In the rows, zero is written as 128.
Each named turn below is shown by a few rows before and after it. Which turns, in which order, take the first row of each later pair to the second? The first pair is answered.
turn Q_153:
172 121 155 122 110 135 123 115 =>  98 142 125 131 119 135  81 115
158 115 137 116 124 138 147 106 =>  97 137 114 122 132 139 111 103
130 132 135 133 102  84 129 145 => 159 146 134 116 112  95 112 115
turn Q_932:
116 156 130 134 110 135 125 110 => 111 148 123 136 117 151 131 110
162 104 135 120 140 162 157 116 => 179 132 150 116 116 113 136 107
134 133 106 142 138 129  92 144 => 136 121 105 144 145 147 103 147
turn Q_142:
137 112 111 136 156 159 114 109 => 170 103 140 143 136 123 146 132
143 154 151 132 107  81 117 135 => 108 162 115 125 136 131  84 105
155  94 134 120 122 143 171 124 => 123 125 139 136  98  76 147 138
turn Q_920:
134 133 116 119 137 119 125 126 => 128 133 114 118 138 121 123 126
 96 159 106 127 130 115  88 119 =>  86 142  97 128 142 149 100 123
127 142 135 128 138 156 127 135 => 136 137 140 126 136 156 133 136
151 127 144 133 118 112 134 119 => 136 138 138 130 112 104 123 116

Between the rows of a pair lie 2 to 3 turns.
104 132  99 128 148 159 122 119 => 133 141 135 140 110  83 137 142 => Q_932 Q_142 Q_932
 92 105 124 142 122 122 159 163 => 127 159 126 117 118  86  94 110 => Q_153 Q_142 Q_153
152 125 133 122 153 154 123 110 => 150 142 152 128 126  97 121 121 => Q_142 Q_920
103 145 113 121 153 136  74  94 =>  92  86 133 147 140 138 159 165 => Q_920 Q_153
 62 122 103 142 131 146 118 140 => 173 109 158 131 104 105 164 143 => Q_153 Q_920
145 100 163 142  94  75 135 148 =>  62 115 109 141 133 136  87 123 => Q_142 Q_920
 96 136 138 123 122 103  98 118 => 144 132 144 109 135 124 101  94 => Q_153 Q_153 Q_142
105 152 131 131 128  91 122 141 => 130 160 128 118 137 101 104 112 => Q_153 Q_153
153 103 140 116 117 165 159 144 => 166 154 147 104 105 117 105 109 => Q_142 Q_153
126 111 145 135 111  88 150 147 =>  85 111 108 129 145 150 123 126 => Q_920 Q_142 Q_920
 89 137  80 113 167 172 105 126 => 144 128 144 132 108  68 162 177 => Q_142 Q_142
 60 128 105 125 165 164 101 129 =>  58 146 128 139 130  90 100 153 => Q_142 Q_142 Q_142
159 174 135 113 110  85  90 113 =>  69 134 117 148 112 103 131 177 => Q_142 Q_153
187 117 132 106 119 131 160 151 => 193 130 128  97 127 141 141 129 => Q_153 Q_153 Q_153
132  99 142 144 110 115 164 165 => 166 100 148 133 114 122 164 149 => Q_153 Q_153 Q_153
115 140 106 120 130 145  96 108 => 100 124 104 127 132 154 114 126 => Q_142 Q_153
113 141 127 141 122 111 121 132 => 136 147 128 133 128 118 112 113 => Q_153 Q_153
 90 129 123 142 130 114 131 149 => 141 116 122 119 149 168 142 123 => Q_142 Q_920 Q_153
119 101 115 132 146 172 162 141 => 183 118 135 116 137 148 148 114 => Q_153 Q_932
119 124 115 108 156 173 115 100 => 166 113 156 117 119 112 158 132 => Q_920 Q_142
139 138 152 143 101  92 134 142 => 144 157 127 122 127 135  93  94 => Q_153 Q_142
153 112 148 138 125 132 176 134 => 162 147 149 130 115  97 132 107 => Q_142 Q_153
168 142 121 120 145 135 113  86 => 140 117 141 150 117  92 163 152 => Q_142 Q_153 Q_153
143 131 114 122 131 155 109 116 => 131 135 109 124 132 152 106 117 => Q_153 Q_153 Q_153
117 104 123 131 133 165 154 146 => 155 108 133 120 132 164 152 131 => Q_153 Q_153 Q_932
140 122 152 127 119  83 138 156 => 140 147 123 107 150 127  88 104 => Q_153 Q_142 Q_920
 98 143 132 139 118  94 121 133 => 114 118 116 124 149 164 133 116 => Q_142 Q_920
171 129 157 130 105  84 150 133 =>  68 120 119 148 121 113 141 159 => Q_153 Q_153 Q_932
 94 133 128 144 117 106 131 147 => 138 121 121 120 145 170 130 114 => Q_142 Q_142 Q_153
 72 124 111 147 117 108 105 145 => 183 104 151 126 106 110 147 134 => Q_920 Q_153 Q_920
182 122 145 107 116 128 146 126 =>  89 152 105 120 128 130  93 123 => Q_920 Q_153 Q_920
138 128 105 116 139 165 104 102 => 136 152 119 119 119 115  89 103 => Q_142 Q_932 Q_142
193 100 166 129 109 115 180 136 =>  82 154  93 127 149 153  72  86 => Q_142 Q_142
159 131 140 125 122 101 142 125 => 146 121 121 121 150 155 135 112 => Q_153 Q_920 Q_142
172 123 155 133 115 100 129 125 => 135 132 117 125 147 153  95  98 => Q_142 Q_142
131 152 121 133 107  97 114 130 => 152 150 111 119 126 136 105 106 => Q_932 Q_153 Q_153
169 161 124 104 120 108 101 109 =>  85 148 109 134 115 100 115 157 => Q_142 Q_153
177 119 123 107 129 147 145 116 => 136 118 103 111 144 175 130 113 => Q_920 Q_153 Q_142
116 135 125 131 143 145  99 112 => 105 124 121 134 143 151 111 122 => Q_142 Q_153
